(in the rows, 128 means zero)
A single turn carries every row of the set below to another of its rows. Some are shown first; where does it send the rows asked next?
Mef: [131 165 132 130  96 159 133 130 134 127 131 139 168 100 190 127 115 135
 124 115 138 157 130 150 159 140 129 128 133 133 150 131 122 113 136  88]
tibe: [137 160 132  99 129 152 150 121 175 149 134 129 150 123 111 137 124 118
 132 120 115 133 133 158 135 139 131  98  97 129 153 138 141 116 120 138]
Niro: [124 177 150 131 121 137 124 122 132 146 128 137 150 125 160 123 125 137
 133 144  95 127 131 146 119 135 121 104 167 126  68 133 127 117 157 131]
tozi: [129 162 162 142 106 158 125 120 125 136 133 141 154 131 152 122 115 171
 140 130 159 144 128 145 125 137 127 121  58 127 132 128 120 118 166 103]
musez: [128 135 132 135  95 163 129 127 144 137 132 135 167 107 201 131 117 131
 125 119 154 150 118 141 137 134 117 120 108 125 145 122 113 113 133  74]
Zulit: [132 184 134 169 120 141 114 126 161 127 136 134 156  88 153 129 109 142
 140 123 153 113 133 154 158 125 135 117 126 132 114 123 115 108 141 135]
zenel: [124 122 121 113 122 145 144 129 139 131 131 118 159 134 136 134 133 114
 128 125 133 126 129 146 113 142 105 115 170 121  84 133 131 109 124  77]
vazov: [122 136 120 115 123 148 143 123 136 135 133 107 155 132 133 134 124 119
 136 128 129 130 137 154 121 138 114 119 181 120  87 129 131 116 125  76]
Nusis: [129 161 132 108 118 167 126 122 185 141 145 122 150 132 119 135 106 113
 151 134 127 134 147 165 144 122 151  99  82 131 125 125 125 118 129 114]
ditu: [135 147 109 143 133 143 151 115 123 140 127 109 147 148 153 137 115 132
 142 119 110 165 118 153 113 124 114  87  88 112  89 120 135 134 156 136]
kad: [136 156 108 146 124 151 156 119 120 133 133 115 155 142 144 139 114 128
 142 107 113 160 135 161 125 121 124  90  90 117  78 116 138 133 163 127]
lugiv: [143 152 111 140 128 143 161 125 117 129 127 127 160 141 142 137 128 125
 130 101 109 161 124 151 122 133 114  90  92 119  84 126 145 123 161 140]
Tezud: [125 133 127 112 118 148 130 132 140 119 133 118 159 139 138 127 128 114
 135 134 128 133 135 147 124 143 115 119 173 125  74 137 126 104 125  79]
vipev: [139 163 114 138 131 144 145 121 119 126 127 117 149 147 149 128 115 134
 145 123 100 173 124 153 126 132 122  91  99 119  83 128 136 128 158 145]
Kizam: [118 144 145 134 128 133 130 112 139 168 125 122 143 128 168 133 125 138
 130 147 112 120 112 141  89 128 101  94 150 113  78 122 122 126 151 121]
Goset: [135 183 133 163 132 130 129 122 156 138 128 133 149  82 149 132 118 147
 129 118 146 113 120 150 147 136 120 115 137 127 135 130 123 110 132 150]
goruz: [126 155 134 134  95 165 121 126 143 131 134 130 163 108 200 126 106 135
 134 125 146 157 125 148 151 132 131 125 121 128 143 123 112 117 136  76]
noka: [134 166 158 136 117 149 144 120 116 143 126 142 152 125 144 125 125 178
 126 120 148 149 119 143 120 148 114 120  74 126 155 137 133 120 160 120]
ruv: [133 129 169 104 125 140 131 113 172 109 132 123 153 161 110 137 120 164
 120 118 146 124 127 146 114 131 123 109 128 124 119 128 131 118 127  79]
fil: [135 147 168 104 124 144 130 113 169 102 135 125 154 159 107 133 117 168
 124 117 140 128 138 152 130 131 136 113 139 129 116 130 132 118 129  80]
redep: [130 137 168 107 123 144 123 112 175 105 135 120 151 164 111 134 113 167
 127 122 143 129 133 149 121 129 132 110 130 125 114 125 127 120 129  77]
feru: [135 139 134 100 130 150 139 121 185 152 133 123 146 133 125 136 121 114
 136 134 123 135 119 149 123 137 123  93  79 123 145 135 129 114 115 133]
zuk: [128 162 135 171 116 142 105 124 172 131 137 129 152  97 165 129 109 138
 144 135 165 109 122 145 144 119 128 110 104 123 104 117 103 105 138 123]
neme: [118 161 140 144 116 149 132 114 137 162 136 127 153 120 157 137 119 133
 136 130 120 111 142 158 110 113 125  98 155 120  63 112 126 130 165 105]
rulu: [125 144 151 136 108 143 123 128 141 146 130 150 161 131 165 127 133 122
 127 136 119 112 128 135 104 129 110  98 135 123  49 125 120 108 160 112]
Tuvu: [130 156 129 128 106 153 142 125 134 141 126 130 161 100 192 131 120 139
 119 113 138 158 118 146 145 145 116 124 135 126 168 132 126 119 131  92]
Nelap: [129 144 136 167 125 132 118 123 172 140 129 133 152  95 167 133 119 137
 132 127 167 105 106 137 126 127 106 105 100 118 119 122 108 104 130 130]
bafek: [127 156 142 135 121 136 153 120 130 163 127 145 160 115 149 137 138 129
 115 114 113 108 129 146 101 133 105  99 160 121  78 127 141 118 158 123]
vegab: [135 147 167 104 130 139 135 111 167 109 130 121 150 156 105 136 118 171
 121 115 135 129 133 152 122 133 130 113 143 127 127 131 136 122 127  86]
faviv: [124 133 127 108 127 142 131 126 138 126 128 111 150 140 139 126 126 120
 136 141 120 139 123 147 118 148 108 119 180 121  87 139 127 109 120  88]
tel: [131 140 135 128 102 153 134 127 139 137 125 133 164 108 201 126 123 136
 119 123 144 157 107 136 136 145 108 122 117 124 159 133 119 112 126  90]
Non: [133 183 158 139 115 153 139 121 115 137 130 140 152 122 141 124 117 179
 133 121 144 150 131 151 131 145 127 126  83 131 151 135 131 122 164 119]
pof: [119 127 124 114 125 147 130 121 143 132 131 103 149 140 143 131 122 122
 140 141 130 135 128 150 112 136 110 116 171 118  82 130 123 115 122  75]
geba: [137 173 135 100 123 157 134 125 175 138 138 128 151 127 113 131 114 117
 142 131 111 140 144 164 152 135 147 103  98 135 136 136 135 112 125 133]
Visi: [133 137 135 105 116 159 130 125 189 143 139 128 153 138 125 134 118 107
 141 133 131 130 131 153 130 127 134  94  65 127 124 128 124 109 123 117]
bisos: [136 136 170 101 129 137 133 113 170 108 129 124 152 160 109 134 121 169
 119 117 138 130 124 144 117 139 122 110 136 125 125 134 133 119 124  88]
feb: [130 155 160 139 112 153 133 118 125 142 130 140 151 130 151 125 120 172
 133 126 157 144 117 141 112 143 113 117  61 122 146 131 123 121 159 108]
Leke: [141 148 116 140 123 146 143 126 124 121 128 128 157 150 150 129 121 125
 140 118 111 166 123 146 123 130 118  90  80 119  70 126 134 120 159 136]
vage: [135 158 134 161 133 124 128 123 161 141 125 133 149  90 159 133 125 144
 123 122 152 110 102 136 129 142 102 108 119 121 138 133 118 104 126 150]
Nobir: [131 180 159 142 107 160 131 120 119 133 136 141 155 125 143 125 112 175
 140 124 152 147 138 154 134 136 135 124  72 132 136 129 126 122 169 106]

feru moves to tibe
Non moves to Nobir
Now find these:
fil moves to redep
vazov moves to Tezud
bafek moves to Niro
Zulit moves to zuk
ditu moves to lugiv
tel moves to Tuvu

